Rows are one point carried round by a steady rotation, each followed by how many ticks it has turned.
The counts run from 0 to 711.
[ 25 -32  15  31 -12  -1  -4   8 -25 -19  29  15  36  19  29  -9 -11  14
 -13 -18  37 -16  11  11  43  71 -11  22  27   5  24 -29  25   0  25  -2
  16   8  15  41  15 -17 -17 -35  39  23  31  25  45 -38  16  -2 -29  16
  58 -45  23  -4  34]
697
[  8 -29  15 -16 -14 -35  12  10 -35 -13   3  30   2  24  12 -22  10  -1
 -26  10  42  15  -7 -26  20  56   6   7  57  10   8  39  41  -4   8  18
  -8   7  -7 -13 -21 -21 -26 -24  46  46  25   4  43 -17  31 -31 -48  33
  15 -43  35 -46  23]
459
[  8 -34  16   2 -21 -17   0  53 -22 -16  48   8  16   1  37 -40 -25  22
  13 -18  51 -13 -13 -36  45  62  -1   2  40  44  29   4  32  -5  27  -3
 -17  -8  14 -10  11  -3 -17   5  39  14  34  29  33 -16  17   6 -31  -6
  16 -36  42   7  39]
124
[ 18 -46  27  15  -8 -25   4 -29  -6 -17  48   8  48  30   3  -1 -14  43
  -8  17   9   9   3 -20  19  42 -33   0  21 -16  18   6   9 -26  38 -23
  -9 -10  15 -12  18 -26 -23 -42  74  16  55   7  26 -24  -6  11 -37   1
  44 -41  19 -11  34]
49
[  1 -36  11   3 -18 -21  -5  23 -21 -17  42  29  41  21   7  -8 -22  20
   6  10  28  13 -14 -21  37  47  -7  -2  11  18  15  25  38  -6  47 -34
   7   2  12 -41  10 -22 -15   7  48  34  60  41  35 -25   3  11 -37  29
  19 -55  11  -5  33]
440
[  5 -48  24 -20 -26 -33  23 -36 -11  -3  27  -5  16  10  17   1  -3  27
  19  15  13  -7 -10 -65  14  58 -16  12  38  -3   8  16   9 -37   8 -22
 -27 -10   6   2  29 -25 -27 -36  82   2  27  -1  17 -15  -6  -7 -23  29
  43 -29  34 -20  44]
649
[  4 -54  18 -10  -6 -33  12 -28  -1 -10  18   7  21  26   6 -14   2  26
 -37  -2   6  14  -7 -28   2  69 -20  -2  32 -27  19  40  -1 -36  21 -16
  -9 -26  14 -17  20 -34 -47  -6  72  23  35  18  31 -19  33  -5 -20  15
  35 -31  38 -12  32]
183
[ -8 -38  26 -17 -24 -24   4   3 -17   6  35   7  -5 -10   8 -21  -1  43
  17   8  12  -7  -8 -54  17  48 -24  16  37 -13  23  22   5 -56  23 -18
 -21 -44   3  16  31  -6 -27 -31  62  27  33  26  38  -9  -7   2 -29  26
  52 -32  24 -10  32]
220
[  4 -30  17 -22 -26 -28  -1  28 -30   2  16  31  16   5  23 -48  -9  -8
 -30 -13  46  -4  -3  -4  20  70   3  -3  33  22  35  16  29 -32  36  -3
  22  -3  18 -22  -4  -9 -27  -8  42  38  38  33  54 -16  25 -29 -34  23
   9 -39  21  25  15]
280
[ 21 -17  23  12  -9 -18   4 -12 -33 -15  16   7  22  15  17  -2  10  27
 -30  25  22  15  18  18  20  57 -23  11  49 -19  21   3   2 -29  37   8
   7   4 -13  18 -10 -15 -30 -65  78  18  39  -3  49 -29   7 -17 -44  14
  36 -19  24 -31  21]
206
[ 23 -52  10  -7  -9 -43  21  -8  -8 -30  33  18  28  21  29 -19 -13  14
  -6 -14  42   4 -15 -25  33  45  -5  11  39  23   8  11  52   1  17  -1
 -33   9  21 -20  -6 -29 -20 -26  56  18  23  -3   3 -21  14  13 -44  -2
  27 -59  39 -24  38]
160
[ 18 -47  37  13  -8 -29   5 -12  -5 -23  37  -2  37  36   0   8 -15  35
 -14  12  18  26  -7 -29  19  57 -27 -17  29  -4  16  18   5  -2  27 -20
 -18  -6   0 -32   0 -41 -41 -19  67  -4  53  13  28 -16  13   5 -27   8
  32 -46  37 -14  40]
476
[  9 -33  21  -9 -22 -22  -1  23 -30  -4  16  27  22  11  31 -43 -13  -8
 -37 -19  47  -7   3   7  21  80   7  -3  33  22  37   4  28 -17  36   1
  23   4  18 -10  -6 -15 -29  -9  39  31  35  32  53 -18  32 -28 -29  20
  16 -38  25  26  15]
278
[ -4 -31   6   3 -35  -4   4  26 -27  -8  31   4  19   8  25 -11 -17  21
  33   4  33 -28 -13 -74  44  69  11   1  33  39   9   0  25  -6  10 -18
  -4   8  15   2  40 -11  -3   1  49  19  31  34  44 -33   4 -15 -20  34
  26 -25  34  -5  44]
260
[  7 -29  22  23 -11  -8   9 -11 -24 -15  52  -4  43  22  35  -1 -10  41
   8  24  21 -18  13 -40  29  55   1   1  45  11  12   2   8 -17  28  -1
 -21   5   9  13  30 -10 -10 -22  83   8  33 -17  27 -29   9  -8 -40 -11
  34   2  45 -28  38]
656
[ 10 -43  54   9   2 -44  14  23  -9 -17  43   1  23  30  12 -12 -10  34
   1   6  31   7  11 -25  20  62 -24 -18  35  13  27  35  19 -12  26  14
 -33 -21  -6  -6  -3 -14 -21 -10  73  -5  25   9  35  -2  33   3 -42 -15
  12 -22  40 -17  41]
482
[  4 -25  -8  12 -21  -1   0  33 -33 -24  36  11  31  -6  50  -6 -15  23
  26   3  39  -8  -7  -8  55  61   6  27  31  34  12  -6  38   1  43 -19
   2  17   7  14  23  -7  -9  -1  61  13  33  26  27 -40   3  16 -36  23
  27 -29  29 -17  44]
266
[ -8 -33  40 -10 -19 -20   2  10 -22  14  28   8  -2   7   3 -23   3  31
  -8  11  11  -4   7 -37   4  68 -20  -1  35 -21  34  33  -9 -58  25  -5
  -1 -47  -4  17  24  -4 -31 -16  62  29  36  28  59  -5  15 -22 -26  26
  41 -15  25  -4  27]
216
[  8 -33 -23 -27 -25 -25  18  31 -31 -13  -1  18  -7 -15  45 -42  11   2
 -15 -14  47  -8 -16  -5  40  67   1  33  52  24  11  16  33 -25  24   2
  15   1   8   4  10  -1 -18 -14  58  36  17  33  36 -29  19  -6 -31  25
  11 -31  32 -18  32]
423
[ 14 -47  35   4 -12 -39  14  -4 -10  -9  52  15  17  34  -1 -12 -10  37
   9  10  26  -3  -7 -66  21  35 -23  -4  37   3  12  30  29 -21  10   1
 -37 -22   4 -10  13 -17 -11 -25  60  30  38   2  25  -6   6  -2 -44  -3
  37 -43  34 -35  38]
191
[ -3 -37   7   3  -3 -20  10   3 -27 -17  37  15  16  24  15   7   0  36
   8  30  14  19 -11 -37  25  43  -6  15  39  -9   0  52  26 -16  28 -11
 -25 -14 -14  -6  15 -16 -21   5  74  34  39   8  23 -22  17   8 -43  25
  29 -28  35 -65  40]
330
[  4 -34   9  -8 -44  -7   5  14 -27   4  29   5  10   8  17 -22 -15  16
  19   1  36 -24 -20 -83  35  62   6  -1  42  32  13  -6  13 -15  -1 -16
  -3   0  14  -8  33 -18 -15 -17  38  25  38  29  46 -26  -4 -27 -16  32
  34 -37  36   4  34]
257
[ -8 -40  35 -39 -24 -39  11 -12 -22  13  33  14   1   4  12 -24  -2  20
  -1  19  18   5  -2 -38  -3  52 -14   7  36 -10  29  42  11 -63  29 -13
 -19 -33  -6  -8   8  -8 -37 -19  74  24  38   6  31   4   1 -15 -34  29
  29 -27  21  -6  25]
643
[-14 -27  20 -19 -15 -33   9  -5 -35  -8  -1  31  10  25   8   0   6   0
 -15  19  19  15  -2 -31  13  65  12   8  34  -4   6  53  44 -13  18  -2
  -6   4  -5  -8  -8 -27 -26  -8  54  42  20  15  43 -16  33 -31 -40  63
  20 -35  25 -42  23]
463
[  8 -40   6   3 -33   4  -5   8 -16 -14  23  -7  24   2  22  -9 -20  22
  -3 -10  26   5 -20 -33  35  78  -8   0  31  15  22 -13  -5  -8  23 -39
   8   0  13 -15  28 -34 -45  -7  43  -1  55  43  36 -34   4  -2  -1  31
  41 -46  37  19  39]
116
[ -4 -28  55  26 -13  -5 -15   8 -30   0  62  11  37  25  18   4 -24  32
  18  14  16 -16  23 -28  21  63  -2   1  19  -3  33   0  19 -20  34  -9
 -15 -17  -1  36  22  -8 -14 -13  49  17  38  11  50 -15   9 -13 -36  21
  56 -20  21  -2  32]
371
[  6 -14  -9   8 -21 -19   7  14 -34 -23  -1  22  31  -6  40 -21   4   7
 -14  -3  35 -18   6   7  46  72   6  20  36  23  11 -13  39 -11  36  -1
  28  26  27  20  12 -13  -6 -41  63  28  14  27  49 -48  14 -12 -41  30
  18 -20  20  -6  28]
561
[  2 -33 -16  -8 -27  -2   1  -6 -32 -12   2  25  18  14  28 -15   0  -2
 -30 -11  29  -2 -21 -33  27  71  21  19  44   5   6   9  31  -1   9 -15
  11  16  22  -7  17 -37 -33 -10  35  54  28  20  38 -42  25 -27 -22  49
  41 -49  37 -19  23]
430
[  7 -30  27  18 -22 -16   8  -9 -13 -18  32  -7  22   5  18   2  -8  44
  23   6  16 -23   1 -64  39  60 -11   5  42   8  11 -17  17 -14  10  -9
 -25  -4  18  29  34 -23 -14 -53  62   4  18  11  33 -31  -3  -2 -25  17
  54 -23  37 -14  43]
227
[-10 -29   9   8 -20 -13 -11  19 -24 -15  42  33  43  22  12 -13 -23  19
  -3  10  21   8 -12 -31  33  51   8  -5  13  13  16  27  38  -6  47 -30
   7   4  20 -39  15 -26 -16  13  43  45  57  37  40 -31  13   0 -38  34
  22 -47  15  -4  28]
438
[  1 -21  27  16 -28   1 -13  12 -30   2  48   9  25  13  -2  -4 -12  45
  11  27  11  -1   1 -45  27  46 -21  -2  26  -8  24   5  -8 -34  35 -26
   9 -21  -4  -1  30 -11 -17 -25  52  32  65  32  57 -23 -15  -8 -27  27
  47 -28  17  -7  27]
80
[ -1 -32   0   9 -23  -3  12  18 -26   0  36   3  17  16  22 -11  -4  34
  28  13  25 -35  -4 -60  40  59  -4  12  33  17   4  11   9 -28  15 -10
   9 -10   9  18  55   1   8   0  71  32  31  31  44 -34   4 -11 -27  20
  32  -7  32 -23  42]
686
[  9 -31  12 -19 -23 -30  15  21 -35 -22   3  21  15  -2  41 -15  -6 -13
  10 -12  51  -9  -2  -7  42  71  10  26  37  40  12  -1  63   3  18   3
  -3  25   8  15 -10 -14 -16 -25  51  15   7  18  31 -25  15 -10 -39  45
  19 -45  22 -13  34]
132
[  7 -33  53 -12 -10 -30   4  -9 -31   6  22  11  16  30  14 -16  -1   4
 -31  13  25  13  19  -3  -7  78  -7  -9  39 -10  40  31   6 -37  28   9
  -5 -14 -11   1 -11 -17 -44 -14  68  14  37   0  49  -1  32 -37 -33  26
  26 -17  29  -2  18]
637
[ 27 -32  31  -9 -28 -30  18   3 -21  -6  11  -7  12  -6  23 -21   0  17
   3  -3  39 -13  13  -6  31  69 -33   9  40  21  28 -26   3 -37  20  -2
  10   1   3  23   8  -8 -21 -68  71 -14  27  20  47 -19 -12 -12 -23  17
  31 -29  19  17  36]
382
